Rotation paths and how fast each direction turns (degrees a step):
Each turn is a multiple of 5 degrees from 10 to 175, or 0.
Each row of a path follows its step; steps can be skipped.
Path 1:
step 0: [ 0.01, -0.13,  0.22, -0.47, -0.32,  0.03,  0.03,  0.19, -0.03,  0.03,
  0.16, -0.03,  0.07,  0.06,  0.09, -0.02, -0.14, -0.01, -0.05, -0.29,
  0.19, -0.39, -0.24,  0.02, -0.03, -0.18]
step 1: [ 0.03,  0.08,  0.10, -0.11,  0.16,  0.12,  0.06,  0.31, -0.16,  0.24,
  0.22, -0.04,  0.28, -0.24,  0.01,  0.12,  0.13,  0.26,  0.16,  0.03,
 -0.47,  0.02,  0.09,  0.25, -0.04, -0.02]
step 2: [-0.46, -0.33, -0.04, -0.03, -0.20,  0.05, -0.04, -0.05,  0.22,  0.05,
  0.00, -0.05, -0.01, -0.12, -0.06,  0.08, -0.27, -0.10,  0.05,  0.27,
 -0.24, -0.31,  0.18, -0.07, -0.02, -0.21]
step 3: [-0.02,  0.11, -0.15, -0.05, -0.30,  0.18,  0.08,  0.30,  0.19,  0.20,
  0.12, -0.41,  0.24,  0.34,  0.06,  0.14,  0.11, -0.09, -0.15, -0.02,
 -0.02,  0.17, -0.16, -0.01,  0.16, -0.12]
step 4: [-0.11,  0.08, -0.46, -0.03,  0.10,  0.28,  0.26, -0.05, -0.19,  0.39,
 -0.24,  0.11,  0.21, -0.18, -0.12,  0.04, -0.12, -0.03,  0.12, -0.16,
 -0.07, -0.13,  0.12, -0.08,  0.03,  0.10]
step 5: [-0.08, -0.31,  0.28,  0.06, -0.36,  0.12, -0.19,  0.24, -0.25,  0.17,
 -0.29,  0.09,  0.12,  0.11,  0.13,  0.24, -0.15, -0.17, -0.07,  0.12,
  0.19, -0.14, -0.06,  0.02,  0.02,  0.12]
step 6: [ 0.23, -0.03, -0.17,  0.04, -0.32, -0.10,  0.11, -0.09, -0.22,  0.09,
  0.31, -0.02,  0.33,  0.01,  0.03,  0.14, -0.11,  0.04, -0.22, -0.28,
 -0.21,  0.08,  0.12,  0.35, -0.17, -0.03]
step 7: [ 0.00, -0.10,  0.01, -0.18,  0.00,  0.39, -0.04, -0.10, -0.14,  0.10,
  0.20, -0.03,  0.09,  0.04, -0.24, -0.01,  0.06, -0.04,  0.20,  0.25,
  0.10, -0.50,  0.21,  0.02, -0.33, -0.07]
step 8: [-0.40, -0.19,  0.13, -0.09, -0.27, -0.05, -0.17,  0.29, -0.09,  0.16,
  0.11, -0.40, -0.01,  0.01,  0.07, -0.14,  0.11,  0.14,  0.15, -0.30,
  0.01, -0.04, -0.10,  0.22,  0.03, -0.05]
step 9: [-0.06, -0.25, -0.13, -0.15,  0.18, -0.04,  0.22,  0.09,  0.19,  0.15,
  0.00, -0.06,  0.39, -0.09, -0.37,  0.14,  0.11, -0.03, -0.16, -0.01,
 -0.43, -0.11, -0.05,  0.06, -0.04,  0.17]
Directions:
[ 0.00, -0.06,  0.05, -0.01, -0.05, -0.14,  0.06, -0.02,  0.09, -0.05,
 -0.03, -0.04,  0.02,  0.12, -0.04,  0.00, -0.02, -0.07, -0.16, -0.04,
 -0.04, -0.03,  0.09,  0.04,  0.05,  0.02]
115
[ 0.04,  0.08,  0.02, -0.06, -0.09, -0.09, -0.18,  0.07,  0.05,  0.07,
 -0.02, -0.05, -0.04,  0.09,  0.04,  0.04, -0.03, -0.01,  0.05, -0.06,
  0.00,  0.06, -0.09,  0.03, -0.04, -0.02]
140
[ 0.05,  0.10, -0.04, -0.01,  0.04,  0.00, -0.05,  0.00, -0.01,  0.08,
 -0.04,  0.09,  0.01,  0.11, -0.07, -0.10, -0.03,  0.11,  0.02,  0.07,
 -0.09, -0.08,  0.09,  0.02,  0.03,  0.05]
130
[ 0.06, -0.08,  0.01,  0.02, -0.01, -0.01, -0.07,  0.04, -0.04,  0.06,
  0.06,  0.02, -0.08, -0.01, -0.04, -0.05,  0.00, -0.10, -0.04,  0.02,
 -0.02, -0.11, -0.02, -0.21,  0.01, -0.03]
145
[ 0.00,  0.02,  0.13, -0.01, -0.02, -0.08, -0.01, -0.04,  0.01, -0.03,
  0.12, -0.05,  0.03, -0.08, -0.13, -0.05,  0.03,  0.06,  0.05, -0.01,
  0.02, -0.12, -0.09,  0.07, -0.01,  0.07]
45
[-0.18, -0.01, -0.04,  0.04,  0.06,  0.01, -0.04,  0.00,  0.08, -0.02,
  0.05, -0.11,  0.00,  0.07,  0.03, -0.05,  0.11,  0.00,  0.03,  0.01,
 -0.12, -0.01,  0.00, -0.05, -0.08, -0.02]
60
